In the rows, zero is written as 128.
Each path below is one point turned by a fixed rotation once a step. After each direction that follows a path, write how fast that rotation turns it, in degrees a step (0 if it stays still).
Each turn is a multiple of 5 degrees from 10 to 175, or 0.
Each row of a path follows its step; steps can be skipped.
path 1
step 0: [132 126 132 133 134 139 123 138 132 130 129 134 116 128 132 136 132 125
 120 130 125 116 132 117 123 135 127 126 131 128 112 117 128 122 136 119]
step 1: [148 136 128 130 122 131 129 129 123 135 117 126 139 117 132 132 133 124
 124 123 123 117 129 117 127 120 136 123 133 127 125 133 137 129 127 129]
step 2: [133 119 137 133 123 125 124 145 137 124 136 133 123 115 132 125 122 121
 132 128 126 114 133 119 127 123 127 129 128 128 124 134 121 125 138 122]
step 3: [134 140 136 135 137 133 125 133 127 136 111 125 133 121 128 136 129 128
 133 120 115 124 132 130 124 124 128 132 139 130 126 125 123 122 138 120]
step 4: [136 130 139 137 120 133 120 123 134 120 135 133 123 113 136 137 124 114
 130 131 120 124 134 125 123 121 126 133 131 120 126 128 136 132 126 133]
step 5: [132 133 136 128 128 138 131 140 140 133 122 140 127 126 128 137 139 122
 135 126 121 126 129 134 128 126 131 123 127 134 128 139 130 129 132 111]
step 6: [139 137 137 127 122 143 123 135 123 120 129 135 126 119 120 141 123 128
 121 128 122 121 138 127 124 128 128 125 126 129 123 114 123 127 129 134]
step 7: [140 128 127 127 128 125 119 131 128 128 122 133 125 121 119 132 136 108
 129 133 126 122 128 125 131 119 129 119 140 131 119 134 134 133 127 117]
step 8: [143 123 142 133 125 134 122 139 129 129 127 138 126 120 124 136 123 137
 133 119 128 133 127 117 120 122 132 125 125 134 124 131 118 134 133 127]
step 9: [136 141 131 124 123 123 119 129 134 135 131 134 132 128 125 133 125 117
 128 123 123 126 138 126 134 119 120 131 148 131 125 123 121 122 135 124]
Directions:
[127 128 128 125 125 128 131 134 131 128 130 129 132 128 125 126 126 129
 127 127 128 127 131 132 129 130 126 128 129 129 132 127 124 124 130 128] | 110
[125 129 128 125 127 130 129 126 136 132 129 130 128 129 130 133 130 128
 128 128 127 130 127 129 126 129 127 128 128 126 129 126 132 127 129 131] | 65
[131 130 126 129 125 129 126 128 129 130 124 125 122 129 129 126 128 128
 127 126 125 128 131 129 131 131 126 128 130 130 127 125 128 127 125 132] | 125
[128 131 127 124 126 127 130 129 126 127 131 125 129 126 127 128 127 126
 127 129 128 127 130 127 130 121 124 130 130 126 128 129 133 128 125 130] | 135
path 2
step 0: [122 129 112 115 132 135 131 126 128 125 129 131 122 128 120 125 120 117
 139 128 133 121 123 127 121 132 141 130 139 127 137 122 122 131 135 132]
step 1: [132 129 125 123 125 123 136 136 132 121 120 118 120 127 134 141 118 123
 128 133 129 127 126 142 110 133 128 120 131 125 131 124 127 138 129 121]
step 2: [133 133 121 126 124 133 120 128 142 127 129 128 132 143 132 130 129 124
 129 127 114 121 129 126 121 125 133 123 132 122 132 119 132 141 142 130]
step 3: [132 129 123 123 123 132 131 131 123 133 124 121 128 145 133 123 123 123
 136 130 124 136 127 127 116 129 146 123 129 134 128 139 113 133 130 129]
step 4: [135 135 118 126 120 134 123 137 131 127 118 126 126 135 139 141 129 114
 136 134 125 141 129 131 138 131 123 124 134 121 127 124 123 129 126 125]
step 5: [119 138 131 120 124 128 125 131 134 123 124 132 122 139 127 122 129 119
 132 127 131 131 134 125 128 126 145 133 140 123 139 112 121 125 131 127]
step 6: [122 132 136 124 118 125 127 128 127 120 114 109 131 134 128 131 124 126
 132 129 135 132 126 136 125 135 137 113 122 123 137 129 126 131 126 123]
step 7: [132 137 120 131 121 125 112 132 137 123 130 119 126 133 131 129 136 131
 124 125 123 130 125 129 138 124 129 117 126 132 139 117 120 134 141 132]
step 8: [127 138 125 120 128 130 131 122 124 123 131 123 132 136 122 123 134 120
 133 131 129 129 118 134 127 122 144 118 133 141 128 130 115 118 130 128]
step 9: [140 130 128 116 136 129 122 130 126 126 127 119 123 127 129 141 124 110
 127 130 134 135 126 140 138 129 126 116 132 133 134 124 129 133 125 125]
Directions:
[126 130 124 128 129 124 125 123 132 127 129 132 126 131 128 127 131 127
 126 128 129 129 128 124 125 126 128 127 128 127 125 126 130 127 128 129] | 135
[131 125 126 126 130 129 129 129 127 123 125 126 131 130 127 130 127 126
 125 126 127 129 127 124 132 127 124 129 126 126 128 125 131 129 130 129] | 145
[129 132 131 126 129 131 130 129 128 127 128 128 128 131 125 125 131 130
 129 129 126 123 130 128 128 125 127 129 132 126 127 128 129 124 133 128] | 130
path 3
step 0: [129 132 120 122 121 124 123 127 137 122 132 118 128 124 127 130 112 136
 126 135 122 133 123 126 133 124 131 123 120 121 126 119 121 139 135 139]
step 1: [132 117 125 123 124 127 116 135 123 118 125 126 120 117 122 122 115 134
 136 123 124 128 129 117 134 133 129 127 125 133 129 140 129 138 135 125]
step 2: [140 132 133 120 126 122 128 139 117 131 133 130 135 130 125 127 121 128
 126 130 120 129 139 125 124 130 126 122 115 116 127 132 125 138 140 136]
step 3: [136 136 132 120 130 142 132 130 124 121 122 131 119 130 129 120 118 137
 132 133 126 130 121 128 126 127 137 139 124 120 132 137 128 134 141 126]
step 4: [132 128 125 120 132 126 120 129 126 137 124 119 115 130 130 115 117 132
 112 132 124 128 138 122 128 127 133 123 121 116 127 125 131 129 129 125]
step 5: [129 133 122 125 136 127 122 134 115 130 131 127 121 118 137 129 125 125
 124 126 135 117 128 121 125 132 132 142 119 125 134 140 122 135 131 120]
step 6: [135 124 127 126 128 127 131 137 112 141 121 129 130 132 131 128 126 131
 125 125 131 124 133 134 121 127 133 134 133 110 129 122 141 135 131 122]
step 7: [133 143 129 134 137 132 133 122 121 128 116 129 124 126 143 125 132 131
 126 136 126 112 127 128 135 134 132 128 129 120 136 128 131 126 128 121]
step 8: [116 125 123 124 130 129 125 121 129 142 130 121 126 119 135 128 125 124
 129 132 136 125 123 131 131 130 135 127 122 109 133 119 137 128 119 120]
step 9: [122 123 121 136 130 123 131 141 123 122 121 125 128 113 142 135 132 133
 126 127 133 121 125 129 133 127 121 123 133 124 137 127 128 131 125 114]
Directions:
[131 125 126 128 125 125 128 132 124 128 132 130 127 126 128 131 128 127
 126 127 131 126 127 124 126 130 125 127 130 130 127 129 130 131 126 128] | 90
path 4
step 0: [136 119 126 126 137 129 138 129 128 137 129 121 130 126 126 131 128 124
 118 128 128 129 139 131 122 126 130 129 111 114 128 128 126 140 129 128]
step 1: [139 119 129 125 132 130 122 130 136 128 123 127 138 126 121 131 130 128
 128 136 129 119 117 144 128 122 125 124 112 125 133 127 126 125 127 129]
step 2: [134 121 134 129 120 129 125 128 133 125 124 145 126 122 131 125 127 122
 119 143 137 116 132 132 139 133 128 123 127 129 128 130 127 124 133 129]
step 3: [138 136 146 132 122 127 138 127 126 135 123 132 126 132 123 121 131 124
 124 132 129 120 141 125 124 128 127 124 124 127 118 122 122 134 128 130]
step 4: [145 127 133 132 129 117 135 127 130 130 136 126 124 129 124 127 125 134
 127 125 115 127 128 137 120 134 131 115 117 125 129 125 132 129 124 131]
step 5: [128 121 126 128 135 121 131 128 127 132 140 132 134 130 131 135 125 129
 115 135 135 125 127 140 127 134 131 126 114 131 128 138 121 121 123 132]
step 6: [143 119 136 131 132 131 129 125 125 127 128 128 134 123 127 131 136 117
 127 139 145 131 129 131 133 123 130 125 127 130 122 136 121 136 127 133]
step 7: [143 121 133 116 120 126 136 139 134 131 125 132 131 123 116 117 128 126
 128 141 126 127 128 130 124 126 132 125 131 131 129 127 131 135 129 129]
step 8: [136 131 132 128 125 119 130 128 128 139 129 137 129 137 130 125 134 142
 121 136 124 115 124 134 128 133 130 124 126 142 126 122 131 128 131 127]
step 9: [137 137 127 144 131 119 134 123 118 138 136 137 123 130 129 128 123 127
 125 131 136 134 131 131 131 127 131 117 123 131 127 134 126 127 133 132]
Directions:
[132 129 129 127 126 130 127 126 131 132 130 122 128 127 125 128 128 127
 129 127 129 129 131 126 126 128 126 130 128 128 132 127 131 127 127 130] | 110
[127 130 131 126 124 132 130 126 127 125 130 126 123 127 127 127 127 127
 125 129 131 129 123 125 131 127 128 128 125 129 127 129 129 129 127 126] | 95
path 5
step 0: [120 135 135 136 125 127 133 127 124 125 120 133 140 127 128 130 119 130
 134 126 122 124 125 122 133 128 121 114 126 121 119 122 122 130 131 116]
step 1: [120 135 125 134 129 115 131 134 130 142 112 134 135 132 117 125 129 125
 123 124 129 127 126 128 133 124 117 129 129 122 124 123 125 128 129 128]
step 2: [134 132 133 130 128 123 125 131 133 138 127 134 132 128 130 133 130 113
 120 121 136 132 130 142 125 119 124 129 125 122 129 119 124 124 121 137]
step 3: [131 122 138 134 122 141 131 125 128 128 138 130 133 128 132 141 124 116
 128 119 126 126 132 124 131 126 122 124 121 121 126 117 129 127 123 133]
step 4: [125 119 126 128 122 133 132 124 122 131 121 126 139 125 131 129 123 126
 122 121 123 128 134 112 142 125 124 126 133 117 119 125 129 132 129 126]
step 5: [120 130 129 127 130 120 129 131 122 131 114 127 136 124 136 118 125 125
 121 126 131 129 128 132 128 115 130 121 134 122 115 121 124 138 129 126]
step 6: [119 132 140 136 133 123 135 134 127 136 123 131 128 129 131 125 124 119
 129 125 135 112 124 135 119 123 127 123 122 124 126 117 128 127 127 134]
step 7: [128 128 134 128 119 131 132 126 129 142 120 135 130 123 130 138 126 123
 128 119 129 113 131 127 133 130 124 131 128 120 138 123 125 117 125 136]
step 8: [125 131 129 121 112 135 125 125 127 131 122 136 133 123 135 140 131 127
 125 119 122 131 136 128 136 117 123 127 133 128 127 120 121 131 122 122]
step 9: [115 128 127 133 127 128 133 135 128 130 131 126 133 126 132 126 128 124
 128 122 127 128 138 126 131 114 117 123 124 132 113 122 132 134 120 117]
Directions:
[125 127 128 130 129 126 129 125 126 132 130 127 126 130 127 129 128 128
 132 129 130 125 126 122 130 129 123 129 125 128 129 130 131 129 129 128] | 120
[126 128 129 126 129 129 126 130 129 127 127 129 124 127 127 132 127 121
 129 126 132 129 128 127 127 132 129 128 130 129 132 127 128 127 128 131] | 80
path 6
step 0: [138 131 124 125 119 130 128 130 136 128 132 127 130 114 132 114 123 119
 142 143 124 129 130 126 134 126 126 124 133 120 117 124 120 126 127 123]
step 1: [141 127 137 133 134 118 134 124 135 111 123 118 130 133 130 134 125 127
 119 127 134 120 125 124 131 116 133 133 123 134 123 116 132 125 126 130]
step 2: [122 125 137 135 126 135 122 122 136 129 131 134 129 124 141 131 132 132
 124 129 119 118 132 131 119 125 137 132 136 129 127 146 128 133 140 134]
step 3: [118 118 132 132 130 139 129 135 138 134 124 128 139 130 123 116 133 121
 121 137 131 130 123 124 130 126 118 115 123 124 136 126 124 125 120 129]
step 4: [123 130 128 128 133 134 131 132 117 128 132 124 127 133 122 139 125 137
 132 133 130 124 123 135 131 130 127 118 120 138 114 119 143 133 135 137]
step 5: [125 129 123 126 126 127 124 129 124 132 138 131 130 138 130 124 122 134
 125 122 115 134 117 120 118 127 127 136 132 131 131 136 134 117 137 111]
step 6: [125 124 123 117 138 116 120 134 127 133 122 131 129 130 118 127 132 115
 138 127 136 128 143 134 123 124 126 127 120 122 140 129 130 125 134 128]
step 7: [125 129 115 134 118 128 127 121 128 126 123 132 117 130 125 137 127 144
 126 113 134 137 137 120 132 134 123 127 126 129 129 122 128 135 122 136]
step 8: [128 137 123 120 124 135 141 136 121 131 127 122 127 127 131 125 122 123
 137 123 128 127 128 129 130 134 129 131 141 128 124 137 107 132 130 116]
step 9: [143 130 136 131 139 123 125 123 123 129 136 115 131 125 128 128 132 117
 122 125 131 136 135 131 139 128 132 135 121 117 128 123 132 128 115 124]
Directions:
[127 126 129 131 130 124 131 129 131 131 129 127 125 131 129 130 126 124
 128 126 132 127 126 133 128 130 129 129 128 126 128 125 130 130 128 129] | 140
[129 130 126 127 126 131 124 126 130 128 126 129 129 127 132 127 125 127
 127 131 132 129 130 130 127 130 127 126 122 129 129 123 129 128 128 127] | 115
path 7
step 0: [127 125 139 126 141 125 131 128 130 120 134 133 125 135 130 113 136 138
 121 118 135 138 124 123 128 123 123 124 123 129 123 133 130 124 127 132]
step 1: [131 123 142 137 135 126 119 138 129 133 131 137 124 124 132 119 133 136
 118 127 135 133 123 131 128 118 129 122 122 128 128 130 133 133 137 138]
step 2: [130 122 131 140 141 122 128 129 138 127 137 135 135 124 117 119 128 126
 121 134 132 132 125 131 128 119 119 120 128 126 132 134 131 124 137 133]
step 3: [127 126 126 128 140 121 131 135 131 130 141 135 126 130 125 125 127 128
 122 124 128 137 125 128 114 116 116 129 114 125 128 134 128 122 131 131]
step 4: [130 129 132 129 138 115 124 142 123 134 130 132 130 121 134 123 129 121
 127 131 127 129 123 125 114 115 124 120 123 128 127 120 130 124 135 137]
step 5: [128 125 133 127 138 117 134 134 134 126 133 129 136 134 130 111 128 117
 126 127 128 128 122 121 120 126 123 123 136 120 130 125 126 119 138 134]
step 6: [123 129 136 125 133 125 126 139 129 136 132 138 127 141 138 118 123 121
 123 119 132 132 127 125 118 130 124 133 125 123 132 137 129 124 137 136]
step 7: [125 133 135 134 135 118 114 138 126 139 123 133 140 124 132 123 119 123
 124 128 129 129 130 123 126 130 124 123 130 127 136 137 133 121 135 134]
step 8: [122 129 129 128 138 116 127 131 127 124 128 128 140 125 123 120 126 122
 119 118 121 136 126 118 129 133 120 129 125 121 137 139 125 117 131 127]
step 9: [125 128 134 120 135 120 125 139 115 129 127 137 125 128 134 128 130 122
 113 120 121 138 125 120 129 128 125 130 120 127 136 131 127 129 134 127]
Directions:
[130 124 131 128 126 130 130 128 129 129 129 130 126 132 129 126 129 127
 125 129 130 127 126 128 131 129 131 129 132 125 130 126 128 132 132 129] | 80
path 8
step 0: [125 116 124 129 122 134 127 125 134 123 134 124 120 122 121 122 135 128
 128 121 124 146 134 127 136 140 117 133 125 117 128 124 128 122 133 143]
step 1: [128 117 118 118 134 130 130 145 112 115 136 124 131 128 128 124 139 127
 135 139 123 137 126 134 127 132 124 125 127 126 119 126 124 128 130 120]
step 2: [130 139 127 126 133 122 119 133 125 132 130 115 129 121 137 133 139 136
 137 129 125 132 134 139 115 131 124 143 126 119 136 117 134 122 127 129]
step 3: [129 123 134 126 131 130 120 129 131 126 124 116 119 126 140 120 128 126
 127 112 125 133 122 135 130 128 130 132 127 115 107 122 118 124 133 134]
step 4: [126 120 124 129 117 131 133 128 131 118 131 129 139 122 136 129 129 116
 140 134 138 136 131 142 116 136 137 126 125 129 122 120 117 126 133 130]
step 5: [129 133 133 125 133 117 127 120 123 125 122 117 126 124 127 142 125 124
 125 144 131 144 130 135 124 130 120 127 137 116 126 124 124 119 121 136]
step 6: [134 131 130 129 143 125 114 123 121 123 135 123 127 124 132 125 127 139
 128 123 132 133 124 129 121 129 131 110 126 128 121 116 115 139 126 134]
step 7: [130 139 130 117 123 131 137 127 130 129 135 128 128 121 135 127 129 123
 129 122 144 120 138 138 112 123 123 118 133 117 128 128 121 128 138 131]
step 8: [125 135 121 134 128 124 138 120 129 119 124 127 118 132 121 136 119 130
 132 123 143 139 124 136 130 127 116 125 125 124 115 122 136 127 133 141]
step 9: [127 130 128 129 136 129 137 138 114 127 127 120 128 124 131 129 127 121
 142 128 129 136 132 123 134 129 127 102 121 133 132 124 125 130 126 137]
Directions:
[130 132 126 132 128 128 132 128 128 124 130 128 129 127 125 125 127 125
 129 133 126 130 129 129 131 129 129 128 132 128 126 126 130 127 128 127] | 95
